One hidden turn or mirror swaps the rows below in pairs. Which row is each named row swapped with?
Z199: [-1.78 -2.90 -2.26  1.20  0.75  0.75 -2.14  1.53 -1.34 -0.01 -0.46  1.19
 -0.28  2.15  0.20  1.01  1.49]
Z465: [ 1.33 -1.42 -1.50 -2.77  1.41  2.31 -1.25  2.23  0.23 -0.50 -0.04  1.81
 -1.55  4.71  0.41 -0.97 -1.73]
Z575: [ 0.67  0.32  1.05 -0.98  0.25  0.10 -0.57  1.63  0.88 -0.34 -1.48  3.35
  0.84  1.61  1.63  0.48  0.92]
Z797: [ 1.77 -1.23 -1.07  2.17  0.51  2.71 -2.11  0.37  2.60 -0.12  0.94  2.61
 -1.48  1.05 -0.50 -1.97  0.56]
Z131: [ 1.03 -3.78  0.13 -0.52  0.34 -0.75 -2.22  2.71 -0.09  0.14  2.52  2.38
 -1.76  2.09  0.78 -0.89 -0.70]
Z690: [ 0.16 -4.25 -0.37 -0.01  0.48 -0.69 -1.41  3.49 -0.22 -0.45  2.48  1.95
 -0.75  1.76  0.42 -0.95 -0.22]
Z404: [ 1.15 -1.03 -1.66 -2.12  1.38  2.78 -1.46  3.10  0.83 -0.57 -0.48  1.28
 -2.21  4.13  0.49 -1.40 -0.83]
Z461: [ 2.33 -1.49 -0.41  2.25  0.29  1.97 -1.51 -0.40  2.15  1.31  0.39  2.36
 -0.89  0.92  0.32 -0.86  0.23]
Z249: [ 1.35 -1.86 -0.48  3.01  0.30  1.50 -1.83  0.42  2.00  0.50  0.65  3.32
 -1.10  0.22 -0.35 -1.57  0.26]
Z289: [-2.04 -1.97 -2.79  1.52  3.54  1.11 -1.13  1.87  0.18 -1.61  0.56  0.72
 -1.84  0.76  0.84 -0.41 -0.25]
Z759: [-2.54 -0.72 -0.04  1.94  0.62  2.64 -3.95  0.00 -0.17  0.64  0.11  2.60
 -0.06  1.19  0.05 -2.41  0.52]
Z850: [-1.38 -1.46 -2.80  1.69  3.80  1.19 -1.36  2.00  1.18 -1.83  0.88  1.07
 -0.99  0.59  1.39 -0.67 -0.23]
Z680: [-0.43 -0.51 -1.79  0.23  0.83  4.34 -0.46  1.37 -0.01 -0.20  0.53 -0.49
 -0.42  2.70 -0.60 -1.17  0.73]
Z718: [ 1.97 -2.23 -1.31  2.26  0.18  1.65 -0.74 -0.16  2.09  0.70  0.99  2.32
 -1.14  0.72  0.05 -1.96  0.07]
Z256: [-0.55 -0.55 -2.12 -1.02  0.60  2.94 -2.75  1.95 -0.14  0.26 -1.33 -0.27
 -0.83  2.99 -0.64 -2.16  0.50]
Z463: [-0.46 -1.37 -0.49 -1.01  1.74  3.08 -2.31  3.08 -0.82 -1.36  2.26  4.84
 -0.32  1.09  2.07 -0.58 -1.95]
Z919: [ 0.70 -1.29 -1.31 -1.38  2.26  1.34 -2.21  0.18 -2.03 -0.32  1.28  3.38
 -1.57  2.04  1.87 -0.58  2.06]
Z653: [-2.09 -1.65 -0.18  2.89  2.33  2.21 -2.22  0.51  0.24  0.87 -0.75  2.57
  0.53 -0.40  0.48 -1.61 -1.10]
Z70: [-2.47 -0.31 -0.39  3.33  1.39  3.01 -3.02  1.10  0.09  1.04  0.07  2.40
 -0.53  0.93  1.10 -1.70 -0.02]
Z227: [ 0.48 -1.87 -1.29 -0.35  2.07  0.67 -2.53  0.55 -2.18 -0.83  1.01  2.77
 -0.56  1.48  2.64 -0.10  2.15]
Z814: [ 0.10 -0.31 -0.07 -0.29  0.28 -0.06 -1.00  1.98  1.93  0.03 -1.31  3.51
  1.00  0.56  1.97  1.24  0.29]
Z941: [-0.32 -0.04 -0.11  2.37  2.47  2.49 -2.31 -0.80 -0.87  1.41  0.73  3.27
 -0.71  1.70  0.72 -3.00 -0.14]
Z436: [ 1.49 -1.85 -1.19 -1.51  0.90  0.28 -0.23  0.47 -1.30  0.80  1.30  3.72
 -2.00  2.16  0.05 -0.29 -2.23]
Z303: [-2.23  0.51  1.01 -1.74  0.81  0.68 -3.54  1.43 -0.04  0.78 -0.66  3.19
  0.30  2.95  1.17 -1.45 -1.18]
Z701: [-1.02 -0.18  1.86 -0.93  0.19  0.74 -0.88  1.52 -0.25 -0.07  0.44  3.63
  0.98  1.52  0.81 -2.32 -2.93]
Z913: [-1.04 -1.74 -0.06  2.89  1.52  1.77 -2.34  0.19 -0.44  0.31  1.35  2.08
  0.60  0.78  0.45 -3.37 -2.16]
Z772: [-0.76 -1.61  1.74 -0.30  0.46  1.47 -1.88  2.35 -0.94  1.27 -0.10  2.12
  2.41  2.10  1.48 -1.78 -1.97]
Z869: [-0.98 -2.12 -2.33 -0.63  2.16  0.80 -2.36  0.39 -1.41 -0.96  1.09  3.32
 -0.84  1.56  2.15  0.01  2.23]
Z490: [-1.92 -0.89  1.25 -0.05  0.41 -0.19 -2.06  3.76  0.54  0.55 -0.38  3.31
  1.32  2.69  0.83 -1.25 -1.51]
Z711: [-0.77 -0.27 -2.45 -0.70  1.97  0.44 -0.09  2.52 -0.07 -0.84  0.47  1.90
 -1.37 -0.38  0.29 -2.16 -3.05]
Z437: [ 1.09 -4.05  0.05 -0.82  0.20 -0.28 -0.71  1.98 -0.07 -0.07  2.71  2.09
 -1.34  2.79  0.30 -1.27 -0.73]
Z552: [-1.17 -1.80 -1.12 -0.60  1.30  3.09 -2.06  2.54 -1.26 -1.76  1.83  4.61
  0.07  0.26  2.17 -0.41 -1.84]
Z380: [ 1.58 -0.82 -1.05 -2.51  1.84  2.10 -1.58  2.17  1.52 -0.43  0.40  1.61
 -1.25  4.66  0.75 -1.23 -1.11]
Z670: [-1.45 -1.95  1.85  0.53  1.70  2.99 -2.22  1.67 -0.46  0.20  2.48  0.07
 -1.42  2.45  1.15 -0.79  0.88]
Z387: [-1.32 -1.93  1.90 -0.37  0.56  3.05 -2.09  1.09 -0.26  0.55  2.31  0.13
 -2.00  2.58  0.70 -0.81  0.19]
Z369: [-0.24 -0.48  1.76 -1.52  0.77  1.89 -1.98  1.26  0.48  1.81 -1.37  3.43
  0.33  2.58  0.36 -1.25 -2.21]
Z830: [ 0.39  0.12 -0.40 -0.61 -0.15  0.04 -1.14  1.40  0.98 -1.96 -1.29  3.15
  0.69  0.51  1.98  0.67  1.15]
Z248: [-2.23 -1.11 -1.99 -1.20  1.17  1.49  0.63  4.12  0.80 -0.68  0.21  2.45
 -0.19  0.57  0.45 -1.12 -2.33]
Z239: [-1.01 -1.28 -2.89  1.17  3.35  1.44 -0.42  2.77  0.34 -1.77  0.30  0.82
 -2.13  0.42  1.25 -1.02 -0.61]
Z848: [-0.56 -0.45 -2.13 -0.54  1.37  4.55 -1.13  0.61  0.15  1.17  0.15  0.71
 -1.84  2.60 -0.24 -2.31  0.64]
Z439: [ 2.33 -1.54 -0.23  1.57 -0.67  1.19 -1.78 -0.06  2.23 -0.14  0.96  2.11
 -1.87  0.73 -0.39 -1.48  0.21]
Z944: [-0.36  0.41  1.70 -0.64  0.09  1.62 -0.84  2.46 -0.08  0.84  0.05  3.65
  0.30  2.62  1.35 -1.89 -3.10]
Z786: [ 1.29 -0.40 -1.31 -1.58  1.05  2.63 -1.32  2.86  0.49 -1.06  0.95  1.19
 -1.03  4.94  1.03 -0.81 -1.17]
Z298: [-2.01 -0.55  0.05  1.00  2.04  2.04 -3.93  0.10  0.11  2.20  0.81  3.61
 -1.16  0.20  1.01 -1.98 -0.74]
Z390: [-1.49 -0.56 -2.87  1.74  3.19  1.42 -1.17  2.34  0.78 -1.78  1.94  1.10
 -2.14  1.12  1.27 -0.43 -0.53]
Z663: [-1.55  0.48 -2.42 -1.42  1.17  1.86  0.01  3.17  0.97 -0.86  1.31  3.14
 -1.55  0.61 -0.27 -0.31 -2.17]
Z956: [-0.49  0.12 -0.80 -1.31  0.31 -0.14 -0.98  1.91  1.56 -0.35 -1.41  3.19
  0.69  1.46  2.17  0.86  1.13]
Z900: [ 0.03  0.63  0.44 -0.95  0.90  0.05 -0.05  2.46  1.67 -1.61 -0.87  2.65
  1.03  1.12  1.84  0.49  0.30]

Z663 is swapped with Z680
Z227 is swapped with Z131
Z248 is swapped with Z848
Z919 is swapped with Z690
Z436 is swapped with Z199
Z941 is swapped with Z490
Z913 is swapped with Z303
Z239 is swapped with Z404
Z869 is swapped with Z437

One hidden turn or mirror swaps the rows below in pairs. Which row is each named row swapped with?
Z783: [-0.59 -0.76 -0.44 -0.12  0.74  1.84  0.33 -3.99 -1.08 -0.14 -0.26  1.32
 -1.09 -0.05  0.40 -2.95 -0.17  3.83]
Z844: [ 0.10 -2.28 -1.35 -1.87  0.87  3.59 -1.70 -1.11  0.52  0.63  2.65 -1.22
 -0.98 -1.36 -0.76 -0.93  0.70  1.08]
Z203: [-0.52 -0.89 -1.21 -1.08 -1.99  0.38  0.60  1.19  1.45 -1.75  1.10 -0.26
  0.40 -1.25 -1.60 -2.60  1.74  1.01]
Z561: [-4.07  0.07 -0.41  0.35  0.15  1.69  0.37 -1.50  0.76 -0.71 -0.95  2.12
 -1.60 -1.87 -0.41 -1.70  1.38  0.25]
Z979: [-0.84 -1.09 -0.26 -0.64  2.51  0.27 -1.38 -2.54 -0.30  0.12 -1.38  0.82
  0.75 -0.67 -1.43 -4.16  2.57 -0.16]
Z480: [ 0.25 -0.29 -0.40 -0.51  0.64  1.74  0.24 -3.98 -0.99 -0.89 -0.47  0.42
 -0.89 -0.07  1.03 -3.20  0.00  3.65]
Z752: [-0.12 -0.29  0.51 -2.79 -0.64  0.87 -1.92  0.19  1.13  0.27 -1.95  2.36
  0.43  0.67 -2.05 -0.29  2.16  1.10]
Z297: [-0.11 -1.85 -2.12 -3.42 -1.90  2.56  0.61 -1.44 -0.95 -0.15  1.13  2.01
 -0.94  0.59 -3.34 -2.20  2.03  2.57]
Z341: [-0.51 -0.63 -0.69 -1.22  2.55  0.49 -1.10 -2.85 -0.99  0.31 -1.23  0.96
  0.59 -0.23 -1.08 -4.19  3.21 -0.64]
Z417: [ 0.22  0.12  0.53 -2.34 -0.63  1.22 -1.72 -0.25  0.84  0.60 -2.05  2.30
 -0.15  1.27 -1.75 -0.64  2.10  0.55]
Z65: [-0.44 -2.16 -2.07 -3.52 -1.95  2.10  0.52 -1.86 -1.58 -0.28  1.28  1.64
 -1.18  0.62 -2.89 -2.05  2.15  2.42]
Z431: [ 1.81 -1.63  1.62 -0.66  0.18  1.78  1.89 -2.58 -0.49  2.35  1.31  0.61
 -0.68 -2.01 -0.94 -1.60  2.72  1.40]
Z733: [-0.53 -1.55 -1.73 -3.40 -1.86  2.49  0.34 -2.17 -1.52 -0.38  0.86  1.33
 -1.23  1.43 -3.23 -1.72  2.19  2.26]
Z896: [ 0.20 -0.91 -0.99 -0.18  0.43  1.82 -0.01 -4.18 -1.23 -0.10 -0.42  0.93
 -1.08 -0.33  0.47 -2.88  0.04  4.07]
Z698: [-0.70 -1.74 -0.52 -1.37 -1.12  2.40  0.73 -3.40 -1.40  0.70  2.40  1.08
 -1.42 -0.10  1.76 -1.96  3.75 -0.11]
Z466: [-3.99 -0.02 -0.69  0.64  0.09  1.27  0.52 -1.76  0.36 -0.66 -0.37  1.66
 -1.85 -1.92 -0.29 -1.86  0.96  0.23]
Z614: [ 1.65 -2.16  0.11 -0.94 -0.28  2.94  1.09 -1.18  0.03 -0.57 -2.26  0.01
 -2.64 -2.57 -0.15 -0.89  2.44  1.74]
Z906: [ 0.10  0.05  0.51 -2.29 -0.35  0.83 -2.10 -0.10  0.68  0.70 -1.82  2.28
  0.12  0.87 -1.92 -0.45  2.08  0.23]
Z644: [-1.12 -0.40 -0.26 -0.96  1.84  0.68 -1.10 -2.23 -0.35  0.41 -1.16  1.31
  0.93 -1.04 -1.33 -4.25  2.58 -0.91]
Z15: [-3.85  0.02 -0.39  0.56 -0.50  1.19  0.47 -1.72  0.52 -0.56 -0.35  1.35
 -1.65 -2.11 -0.33 -1.77  1.14  0.04]
Z132: [-0.20 -1.81 -1.86 -3.25 -1.79  2.83  0.06 -2.00 -0.90 -0.28  0.90  2.14
 -1.45  0.66 -3.30 -1.73  1.13  2.64]
Z168: [ 1.25 -1.53  1.32 -0.39 -0.02  1.35  1.93 -3.04 -0.66  2.55  0.89  0.97
 -0.89 -1.72 -1.32 -1.74  3.54  1.55]
Z524: [-0.90 -0.73 -1.15 -0.73  2.42  0.78 -0.88 -2.35 -0.70  0.48 -1.24  0.97
  0.77 -1.01 -1.46 -4.26  2.96 -0.52]
Z818: [ 1.12 -2.18 -0.07 -1.06  0.02  2.73  1.03 -1.67 -0.11 -0.16 -1.72 -0.36
 -3.39 -2.86  0.11 -1.07  3.06  1.33]
Z855: [ 0.00 -0.69 -1.47 -0.74 -1.70  0.80  0.29  0.87  1.95 -1.22  1.07  0.14
  0.86 -1.31 -1.90 -2.74  1.83  1.07]
Z689: [-0.57 -0.38 -1.08 -0.62 -1.99  0.32 -0.28  0.71  1.93 -1.44  1.08  0.61
  1.08 -1.49 -2.02 -2.65  1.61  0.68]
Z610: [-0.65 -1.00 -0.73 -0.79 -2.10  0.63 -0.06  0.83  1.81 -1.50  1.42  0.56
  0.76 -1.12 -2.35 -2.84  2.15  1.04]
Z618: [-0.61 -2.23 -0.61 -2.18 -1.22  2.88  0.74 -2.92 -1.48  0.67  2.08  0.85
 -0.87 -0.03  1.70 -1.75  3.61 -0.24]
Z405: [-0.30 -0.90 -1.23 -0.87 -1.90  0.43  0.41  0.57  1.98 -1.53  1.52  0.56
  0.20 -1.05 -2.21 -2.82  2.28  0.98]
Z58: [-3.93 -0.16 -0.83  0.27  0.02  1.47  0.58 -1.79  0.87 -0.88 -0.30  1.83
 -2.02 -2.10 -0.32 -2.49  1.80  0.32]
Z474: [-1.01 -0.23 -0.16 -0.78  2.45  0.54 -1.30 -2.82 -0.47  0.46 -1.13  1.23
  0.91 -1.01 -1.41 -4.32  2.60 -0.37]
Z771: [-0.72 -0.57  0.11 -0.51  2.35  0.31 -1.47 -2.37 -0.85  0.36 -1.04  1.03
 -0.01 -0.39 -1.35 -4.29  2.65 -0.80]
Z187: [ 0.08 -1.67 -2.24 -3.34 -1.46  2.55  0.43 -1.76 -1.01  0.49  0.97  1.92
 -1.72  0.51 -3.07 -2.21  1.47  2.79]
Z367: [-0.52 -1.76 -0.85 -2.37 -1.27  2.72  0.56 -3.01 -1.50  0.40  2.49  1.13
 -1.14 -0.49  1.48 -1.84  3.44 -0.51]
Z620: [ 0.93 -1.51  0.42 -0.46 -0.20  2.87  1.25 -1.46  0.23 -0.42 -1.59 -0.23
 -3.01 -2.49  0.46 -0.57  3.15  1.99]
Z109: [-0.61 -0.79 -0.70 -0.68 -2.04 -0.28  0.27  0.40  1.64 -1.50  1.05 -0.01
  0.30 -1.27 -2.50 -2.33  1.64  0.91]
Z73: [ 0.26 -2.45 -1.11 -2.09  0.62  3.49 -1.41 -1.67  0.50  1.01  2.93 -1.16
 -1.07 -1.56 -0.47 -0.88  1.33  0.56]
Z364: [-0.58 -0.80 -1.76 -3.11  1.77  1.32 -0.15 -0.67 -0.19  1.32  1.13  0.26
 -2.44 -0.17 -0.37  0.61  3.93  1.68]
Z391: [ 1.11 -1.04  0.76 -4.04  0.41  2.23  0.62 -1.19 -1.31  0.40  0.23 -0.84
  0.14 -2.15 -0.08 -0.54  0.16  1.68]
Z622: [ 0.09 -0.77 -0.57 -0.02  1.08  1.77  0.25 -3.86 -0.86 -0.42 -0.39  0.77
 -0.39 -0.11  0.66 -3.13 -0.10  3.81]
Z41: [ 0.92 -0.91  0.86 -4.01 -0.32  2.06  1.11 -1.24 -1.47  0.66  0.15 -0.73
  0.54 -1.50  0.77 -0.73  0.35  1.59]
Z459: [ 0.06  0.46  0.51 -2.42 -0.56  1.48 -1.48  0.25  0.63  0.49 -1.62  2.39
  0.01  0.82 -2.18  0.09  2.00  0.67]
Z514: [ 1.60 -1.76  0.49 -0.62 -0.07  3.18  0.95 -1.48 -0.50 -0.01 -2.08 -0.35
 -2.87 -2.33  0.12 -1.04  2.77  1.67]
Z619: [-0.72 -0.55 -2.36 -2.68  1.87  0.94 -0.02 -1.22  0.03  1.74  1.68  0.01
 -2.43 -0.02  0.20 -0.07  3.54  1.71]
Z803: [ 0.89 -0.63  0.85 -3.89  0.07  2.16  1.35 -1.74 -1.00  0.02  0.68 -0.76
  0.36 -1.96  0.49 -0.55  0.52  1.49]
Z18: [-0.17  0.47  0.33 -2.21 -0.45  1.14 -1.61 -0.26  1.52  0.35 -1.77  2.48
  0.32  0.79 -1.78 -0.03  2.29  0.76]
Z748: [ 0.12 -0.86 -1.76 -2.70  1.32  0.82 -0.61 -0.95  0.30  1.63  1.37 -0.35
 -2.57 -0.40  0.15  0.28  3.67  1.97]
Z522: [-0.59 -0.43 -2.42 -2.48  0.98  1.18 -0.20 -0.90 -0.15  1.72  1.57 -0.09
 -2.57 -0.51 -0.18  0.57  3.37  1.47]
Z4: [-0.22 -0.32 -0.25 -0.06  0.83  1.79  0.37 -3.35 -1.80 -1.18 -0.22  0.75
 -1.06 -0.12  0.50 -2.84 -0.25  3.73]
Z550: [-4.07  0.05 -0.55  0.83  0.10  1.62  0.24 -2.09  0.17 -0.40 -0.55  1.74
 -1.88 -1.98 -0.34 -1.51  1.28  0.10]

Z73 is swapped with Z431
Z614 is swapped with Z619
Z844 is swapped with Z168

